In the rows, 128 means zero.
Which row each row swaps with, under one turn or mirror
Ver: [104 139 107 146 116 134  92 103 132 133 115 120 110 100 105 136 139 143
 161 112]
zuso: [166 120 114 122 119 137 117 124 132 162 119 166 113 127 146 151 107 115
 139 122]
mun: [149 139 114 125 131 117 130  98 131 141 132 129 124  96 103 165 107 128
 133 109]
beloz: [105 143 127 127 130  91 143 123 118 130 122 121 136 114 117 125 132 122
 168 120]
Lupep: [123 163 108 105 124 136 110 126 101 141 122 152 125  97 123 132 136 105
 113 155]
negik: [139 133  94 140  95 128 122 112 118 125  76 150 111 135 113 141 129 119
 147 120]
rida: [135 131  93 145 117 144 100 118 119 117 140 135 142 110 109  99 153 123
 160 112]
goge: [115 137 114 149 133 141 106 146 125 155 110 114 106 100 108 105 147 118
 144 156]
pesuf: [107 164 111 114 126 117 128 123  98 121 113 131 116  90 119 131 139 107
 134 152]
tez: [126 123  88 115 109 147 106 126 126 113 143 150 130 110 129  98 134 130
 148 109]
kito: [139 156 128 161 122 157  90 141 130 137 118 141 119 108 141 111 128 119
 132 150]
lum: [165 116 109 123 117 135 122 132 129 160 121 169 117 132 141 142 106 116
 135 121]
Gokem: [139 146 123 145 123 115 128 145 111 154 124 163 139 140 145  89 145 134
 139 122]
goson: [134 152 130 156 132 157  97 142 127 144 114 128 117 108 133 106 138 110
 141 160]
Lagak: [155 139 110 137 137 122 138 101 129 148 124 109 111 100  93 148 115 125
 127 120]
muluz: [115 135 113  89 111 127 138 147 138 139 123 122 106 100 103 134 116 130
 122 131]
kag: [148 143 113 129 120 115 115 150 128 148 133 159 133 107 101 126 157 162
 140  96]
Lik: [156 149 156 151 137 110 128 151 139 158 116 150 121 101 130 142 130 116
 150 139]
mapov: [110 143 113 145 112 133  86 109 128 128 113 139 117 104 114 140 135 152
 163 105]
lage: [167 110 108 125 116 145 119 131 124 157 115 164 120 130 140 144 108 119
 136 114]
gepo: [173 149 102 144 119 143 119 134 125 138 130 152 134 117 106 117 117 149
  95 120]
Tov: [175 140 102 138 116 139 129 147 128 147 121 138 119 125 113 102 120 138
 100 135]
Fuvib: [131 121 108 136 125 113 115 160 125 156 121 140 133 105  97 122 159 155
 151 104]
silu: [142 157 115 139 133 116 131 147 123 163 142 148 140 139 140  95 145 123
 138 141]
Lek: [118 129 105  93 110 128 135 154 141 136 121 121 110 105 101 130 119 135
 121 128]
zazo: [114 150 152 133 121 123 161 123 147 145 110 139 110 105 132 123 127 123
 152 113]
vudi: [147 136  96 150 102 123 110 117  92 125  88 169 122 136 135 124 137 123
 144 119]
fubi: [155 145 114 123 123 116 126 107 122 135 140 140 136  98 118 158 100 139
 116 108]
Ziv: [170 126  98 139 120 129 138 137 120 151 117 112 114 124 107 111 120 131
 107 135]
Kazi: [108 147 130 125 137  98 148 125 121 130 124 122 140 114 122 134 135 118
 168 115]
vik: [169 154 106 153 128 147 119 130 128 143 137 157 124 115 113 118 121 146
  98 124]
vusos: [143 144 127 145 122 110 123 143 105 150 122 163 143 138 149  93 137 130
 146 130]
tof: [126 148 137 162 119 136  84 122 126 136 104 163 127  96 130 150 131 138
 151 116]
Samuz: [143 139 110 146 101 120 123 118  98 124  87 161 131 139 142 116 141 121
 150 124]
Tipu: [124 146 128 156 116 133  88 121 131 131 111 172 130 101 128 148 122 144
 157 111]
tuku: [114 136 119 152 133 142 103 145 119 151 104 114 110  99 106 109 156 126
 141 146]
med: [118 151 115 137 125  94 144 120 140 133 126 129 144 128 117 135 131 132
 171 110]
sazos: [166 147 144 142 145 116 142 143 140 156 118 127 118 105 114 136 141 105
 154 133]
vaneb: [128 122 111 130 131 154 136 144 119 155 133 156 148 115 137 102 150 131
 142 100]
Gub: [154 146 105 109 124 151 111 136 119 151 123 163 127 111 142 151 120 107
 119 143]
Buk: [131 146 131 128 113 126 129 103 142 126 127 137  89 111 142 109 115 101
 155 137]
muk: [148 141 107 146 139 127 138 103 136 138 124 109 113 103  88 150 119 128
 130 114]
Vudo: [128 131  86 112  97 126 133 128 134 141  93 128  96 126 102 143 124 135
 135 124]
roni: [108 159 116 110 122 110 129 117  94 131 120 133 130  97 126 123 148 112
 139 144]
kup: [120 128 102  89 113 123 140 150 138 139 125 125 113 107  99 137 117 126
 125 130]
Dasi: [139 170 142 149 111 123 114 105 139 125 131 143 100 103 129 105 130 114
 150 139]

zazo is swapped with vaneb
goson is swapped with mapov
fubi is swapped with Ziv
negik is swapped with Lupep
med is swapped with silu

